(in the rows, 128 means zero)
Families of rows that turns and mirrors carry onto each other, the same ones carrying the whole set onto itself: the rest of each named row's family, in list order:
5 families of 6 rows:
mefaz: [135 143 154 128  85 130 109 140 139 114 129 149]
putu: [153 129 136 157  93  99 117 127 157 103 152 142]
vezer: [152 130 135 155  97 120 115 128 136 101 153 153]
lav: [124 116 140 106 163  87 131 116 158 133 109 111]
meke: [136 106 133 119 165  93 140 126 157 128 132  96]
Tir: [129 142 151 148  87 131 123 148 149 116 129 152]
buku: [141 145 133 148 107 111 103 112 137 108 138 167]
lipe: [128  99 150 106 148 106 142 127 155 128 112  97]
mup: [121 117 136 105 173 108 129 118 141 134 109 119]
kab: [109 127 134 120 161 104 141 111 149 133  95 108]
segov: [138 129 124 134 169 122 148 133 152 131 124  91]
diti: [124 124 143 118 149 130 147 130 150 131  96  97]
Patip: [135 119 148 102 149 133 138 136 138 128 110  96]
Voso: [119 106 139 125 147 119 156 126 146 126 108  92]
rofas: [130 131 134 166  94 110 129 142 149 109 153 144]
mizet: [138 165 137 136 110 107  96 126 143 117 139 163]
muzam: [148 133 125 118 171 116 133 136 141 127 137  95]
gol: [140 126 153 141  80 107 113 123 156 105 129 148]
rogi: [122 151 130 159 105  96 115 120 151 116 140 162]
keki: [129 142 138 101 169 113 123 117 140 135 104 109]
momu: [136 111 127 118 178 108 139 128 138 130 130 106]
miz: [128  99 143 107 161 124 143 129 137 127 117 105]
lili: [138 151 131 164 104 116 120 148 151 117 154 151]
bipum: [153 145 134 148 102 121 112 146 141 110 160 141]
zadi: [125 143 129 123 173 111 137 121 151 136 100 107]
Lanot: [126 162 138 149 104 111 112 134 153 121 126 166]
sog: [117 135 148 149  83 116 121 129 150 114 125 157]
mame: [140 132 148 141  87 127 112 119 137 105 129 161]
rirot: [126 124 120 137 169 104 148 121 149 126 126  95]
zek: [140 142 140 146  98  89 104 111 157 110 133 157]

Which other rows belong to the same family as diti? Tir, segov, lili, zadi, Lanot
Which other rows belong to the same family as mizet? mefaz, Patip, muzam, keki, bipum
Which other rows belong to the same family as rofas? kab, Voso, rogi, sog, rirot
Which other rows belong to the same family as mame? vezer, buku, mup, momu, miz

Families of rows that turns and mirrors carry onto each other, the same ones carrying the whole set onto itself: the rest of each named row's family, in list order:
5 families of 6 rows:
roze: [142 122  96 163 122 124 143 146 128 159 150 106  99 121 135  83]
Nipu: [135 119  86 160 106 153 153 150 149 160 150 121 140 135 138 104]
Sivip: [122 130 103 133 120 125 118 140 161  90 103 142  98 141 109  79]
vegot: [124 130 157 168 119 148 137 132 158 134 106 168 117 120  99 125]
Luzaz: [121 121 101 105 117 118 114 126 151 100 126 147  99 145  95  97]
namig: [ 99 143 131 162 132 164 147 132 155 149  93 126  99 132  97 133]
Tuk: [ 97 128 111 161 135 151 150 131 135 135 102 132 115 105 100 143]
rodon: [110 128 135 126 107 128 124 146 129  94 157 120 135 134 108  85]
mem: [103 140 128 167 129 152 155 161 151 155  94 140  94 131 100 116]
mef: [140 126  85 153 102 114 152 149 118 149 145 101 106 127 123  96]
pudo: [120 100 148 162 117 130 145 131 165 153 108 135  81 122  95 121]
Favi: [133 105  85 154 102 117 133 115 131 147 147  99 113 117 108  89]
detep: [114 125 119  96 106 120 114 116 143 120 111 142  88 140 102  96]
Tun: [115 123  92 130 119 132 166 167 163 150 160 111 110 131 117  95]
tufif: [116 143 152 163  95 142 138 128 167 131  97 157 112 144 102 121]
zamiv: [122 106 106 165 104 152 140 152 170 171 140 119 124 150 139  93]
Lar: [145 118 149 147 115 163 141 118 146 139 118 159 113 130  86 131]
guzi: [109 137 127 168 117 182 140 130 139 118  86 144 129 133 112 104]
vimu: [133 125 107 154 103 153 161 163 132 158 136 123 134 115 147 103]
tezo: [124 144  98 121  99 132 125 111 162 113 138 165 129 146 118  79]
Topus: [122 121 127 117 114 145 129 126 119 106 131 104  93 153  80  89]
Tosak: [111 125 126 121 102 135 101 122 126 102 139 127 130 154 115  77]
mek: [103 118 140 167  93 143 125 104 166 131 120 162 105 134  91 121]
fel: [137 108 105 130 111 144 122 131 114 111 139 122 143 136  92  70]
mukad: [120 132 116 160 121 159 175 150 165 148 140 127 128 126 147  92]
nas: [119 131 119 170 148 164 173 153 145 132 103 123 113 132  94 108]
nisi: [ 97 129 125 114 119 134 126 117 169 111 131 155  82 136 106  86]
fato: [125 115 103 183 108 124 139 122 121 160 142 140 136 113 132  92]
rupo: [122 119 109 117  96 127 110 127 112 127 141 146 129 157 103  79]
zugud: [132 137  89 155 126 129 138 113 133 170 154 121  98 136 128  78]

Which other rows belong to the same family as Sivip? Tuk, rodon, zamiv, Lar, zugud
Which other rows belong to the same family as Tosak? roze, Nipu, vegot, Luzaz, namig
Which other rows belong to the same family as mek? Favi, fel, mukad, nas, nisi
Which other rows belong to the same family as mef? mem, detep, tufif, vimu, rupo

Families of rows that turns and mirrors carry onto each other, the same ones carrying the whole set onto itself: the rest of each named row's family, in list order:
4 families of 8 rows:
zis: [148 158 123 122 132  85 121 156 136 117 116 105 121]
dapu: [140 145 130 144 121  77 105  90 153 128 173 144 120]
Vevil: [156 141 176 147 105  92 133  95 138 100 123  89 138]
rasuf: [145 137 143 124 117 117 141 136 124  86 121  74 120]
Rebav: [154 125 115 118 145  95 116 129 142 118 181 128  88]
vibi: [147 135 134 130 133  83 107  91 155 141 166 145 128]
Vuv: [155 132 160 174  96 116 115 115 125 115 146 127 101]
fise: [151 145 111 101 151  85 124 120 154 118 158  98 134]
sali: [152 164 129 124 127  76 112 147 123 113 117 101 126]
Fese: [141 147 167 148 100 105 131  98 132 108 116  92 142]
sorap: [166 141 113 100 152  92 132 123 151 114 154  99 141]
menop: [148 130 111 117 143  97 119 135 129 118 181 134  98]
vazem: [150 118 157 144 115 110 126  70 136 109 184 115 109]
disu: [145 133 167 146  98  98 123  86 141 100 123  94 149]
Pov: [138 129 171 165  92  98 119 108 117 108 149 127 101]
geti: [153 121 144 133 108 118 128 136 123  81 122  83 111]
ramed: [157 123 112 117 143 102 111 139 134 120 163 135  90]
paf: [144 125 168 168  92 102 115 106 130 114 140 136  96]
koz: [147  99 152 135 122 114 129  81 141  98 183 121 106]
funob: [140 154 126 123 119  90 124 153 128 130 114 111 129]
bepa: [153 139 147 137 141  74 108  90 145 133 173 146 117]
tonos: [153 107 156 145 120 112 140  82 142 107 187 121 114]
kufa: [154 132 110  96 148  99 122 118 146 106 148  91 142]
sobeb: [153 130 140 133 107 116 142 143 119  86 132  78 121]
Sibef: [144 139 120  91 151  82 127 110 149 110 149  97 133]
Ruvef: [138 145 167 147 108 101 114  91 126 108 127  88 148]
nur: [153 138 139 142 126  83 106  91 148 139 179 143 111]
Fazuk: [158 116 156 142 126 110 122  74 145  93 181 110 104]
Delen: [154 156 128 129 120  89 107 145 136 118 105 107 133]
ritas: [157 123 153 125 125 122 140 135 121  94 119  78 111]
mefa: [148 131 171 165  95 114 123 103 118 108 143 120  98]
mif: [159 125 115 120 136  98 129 135 147 115 171 134  84]

Which other rows belong to the same family as rasuf? zis, Rebav, fise, Fese, vazem, nur, mefa
Which other rows belong to the same family as Vuv? dapu, funob, Sibef, Ruvef, Fazuk, ritas, mif
Which other rows belong to the same family as koz? vibi, disu, geti, ramed, paf, kufa, Delen

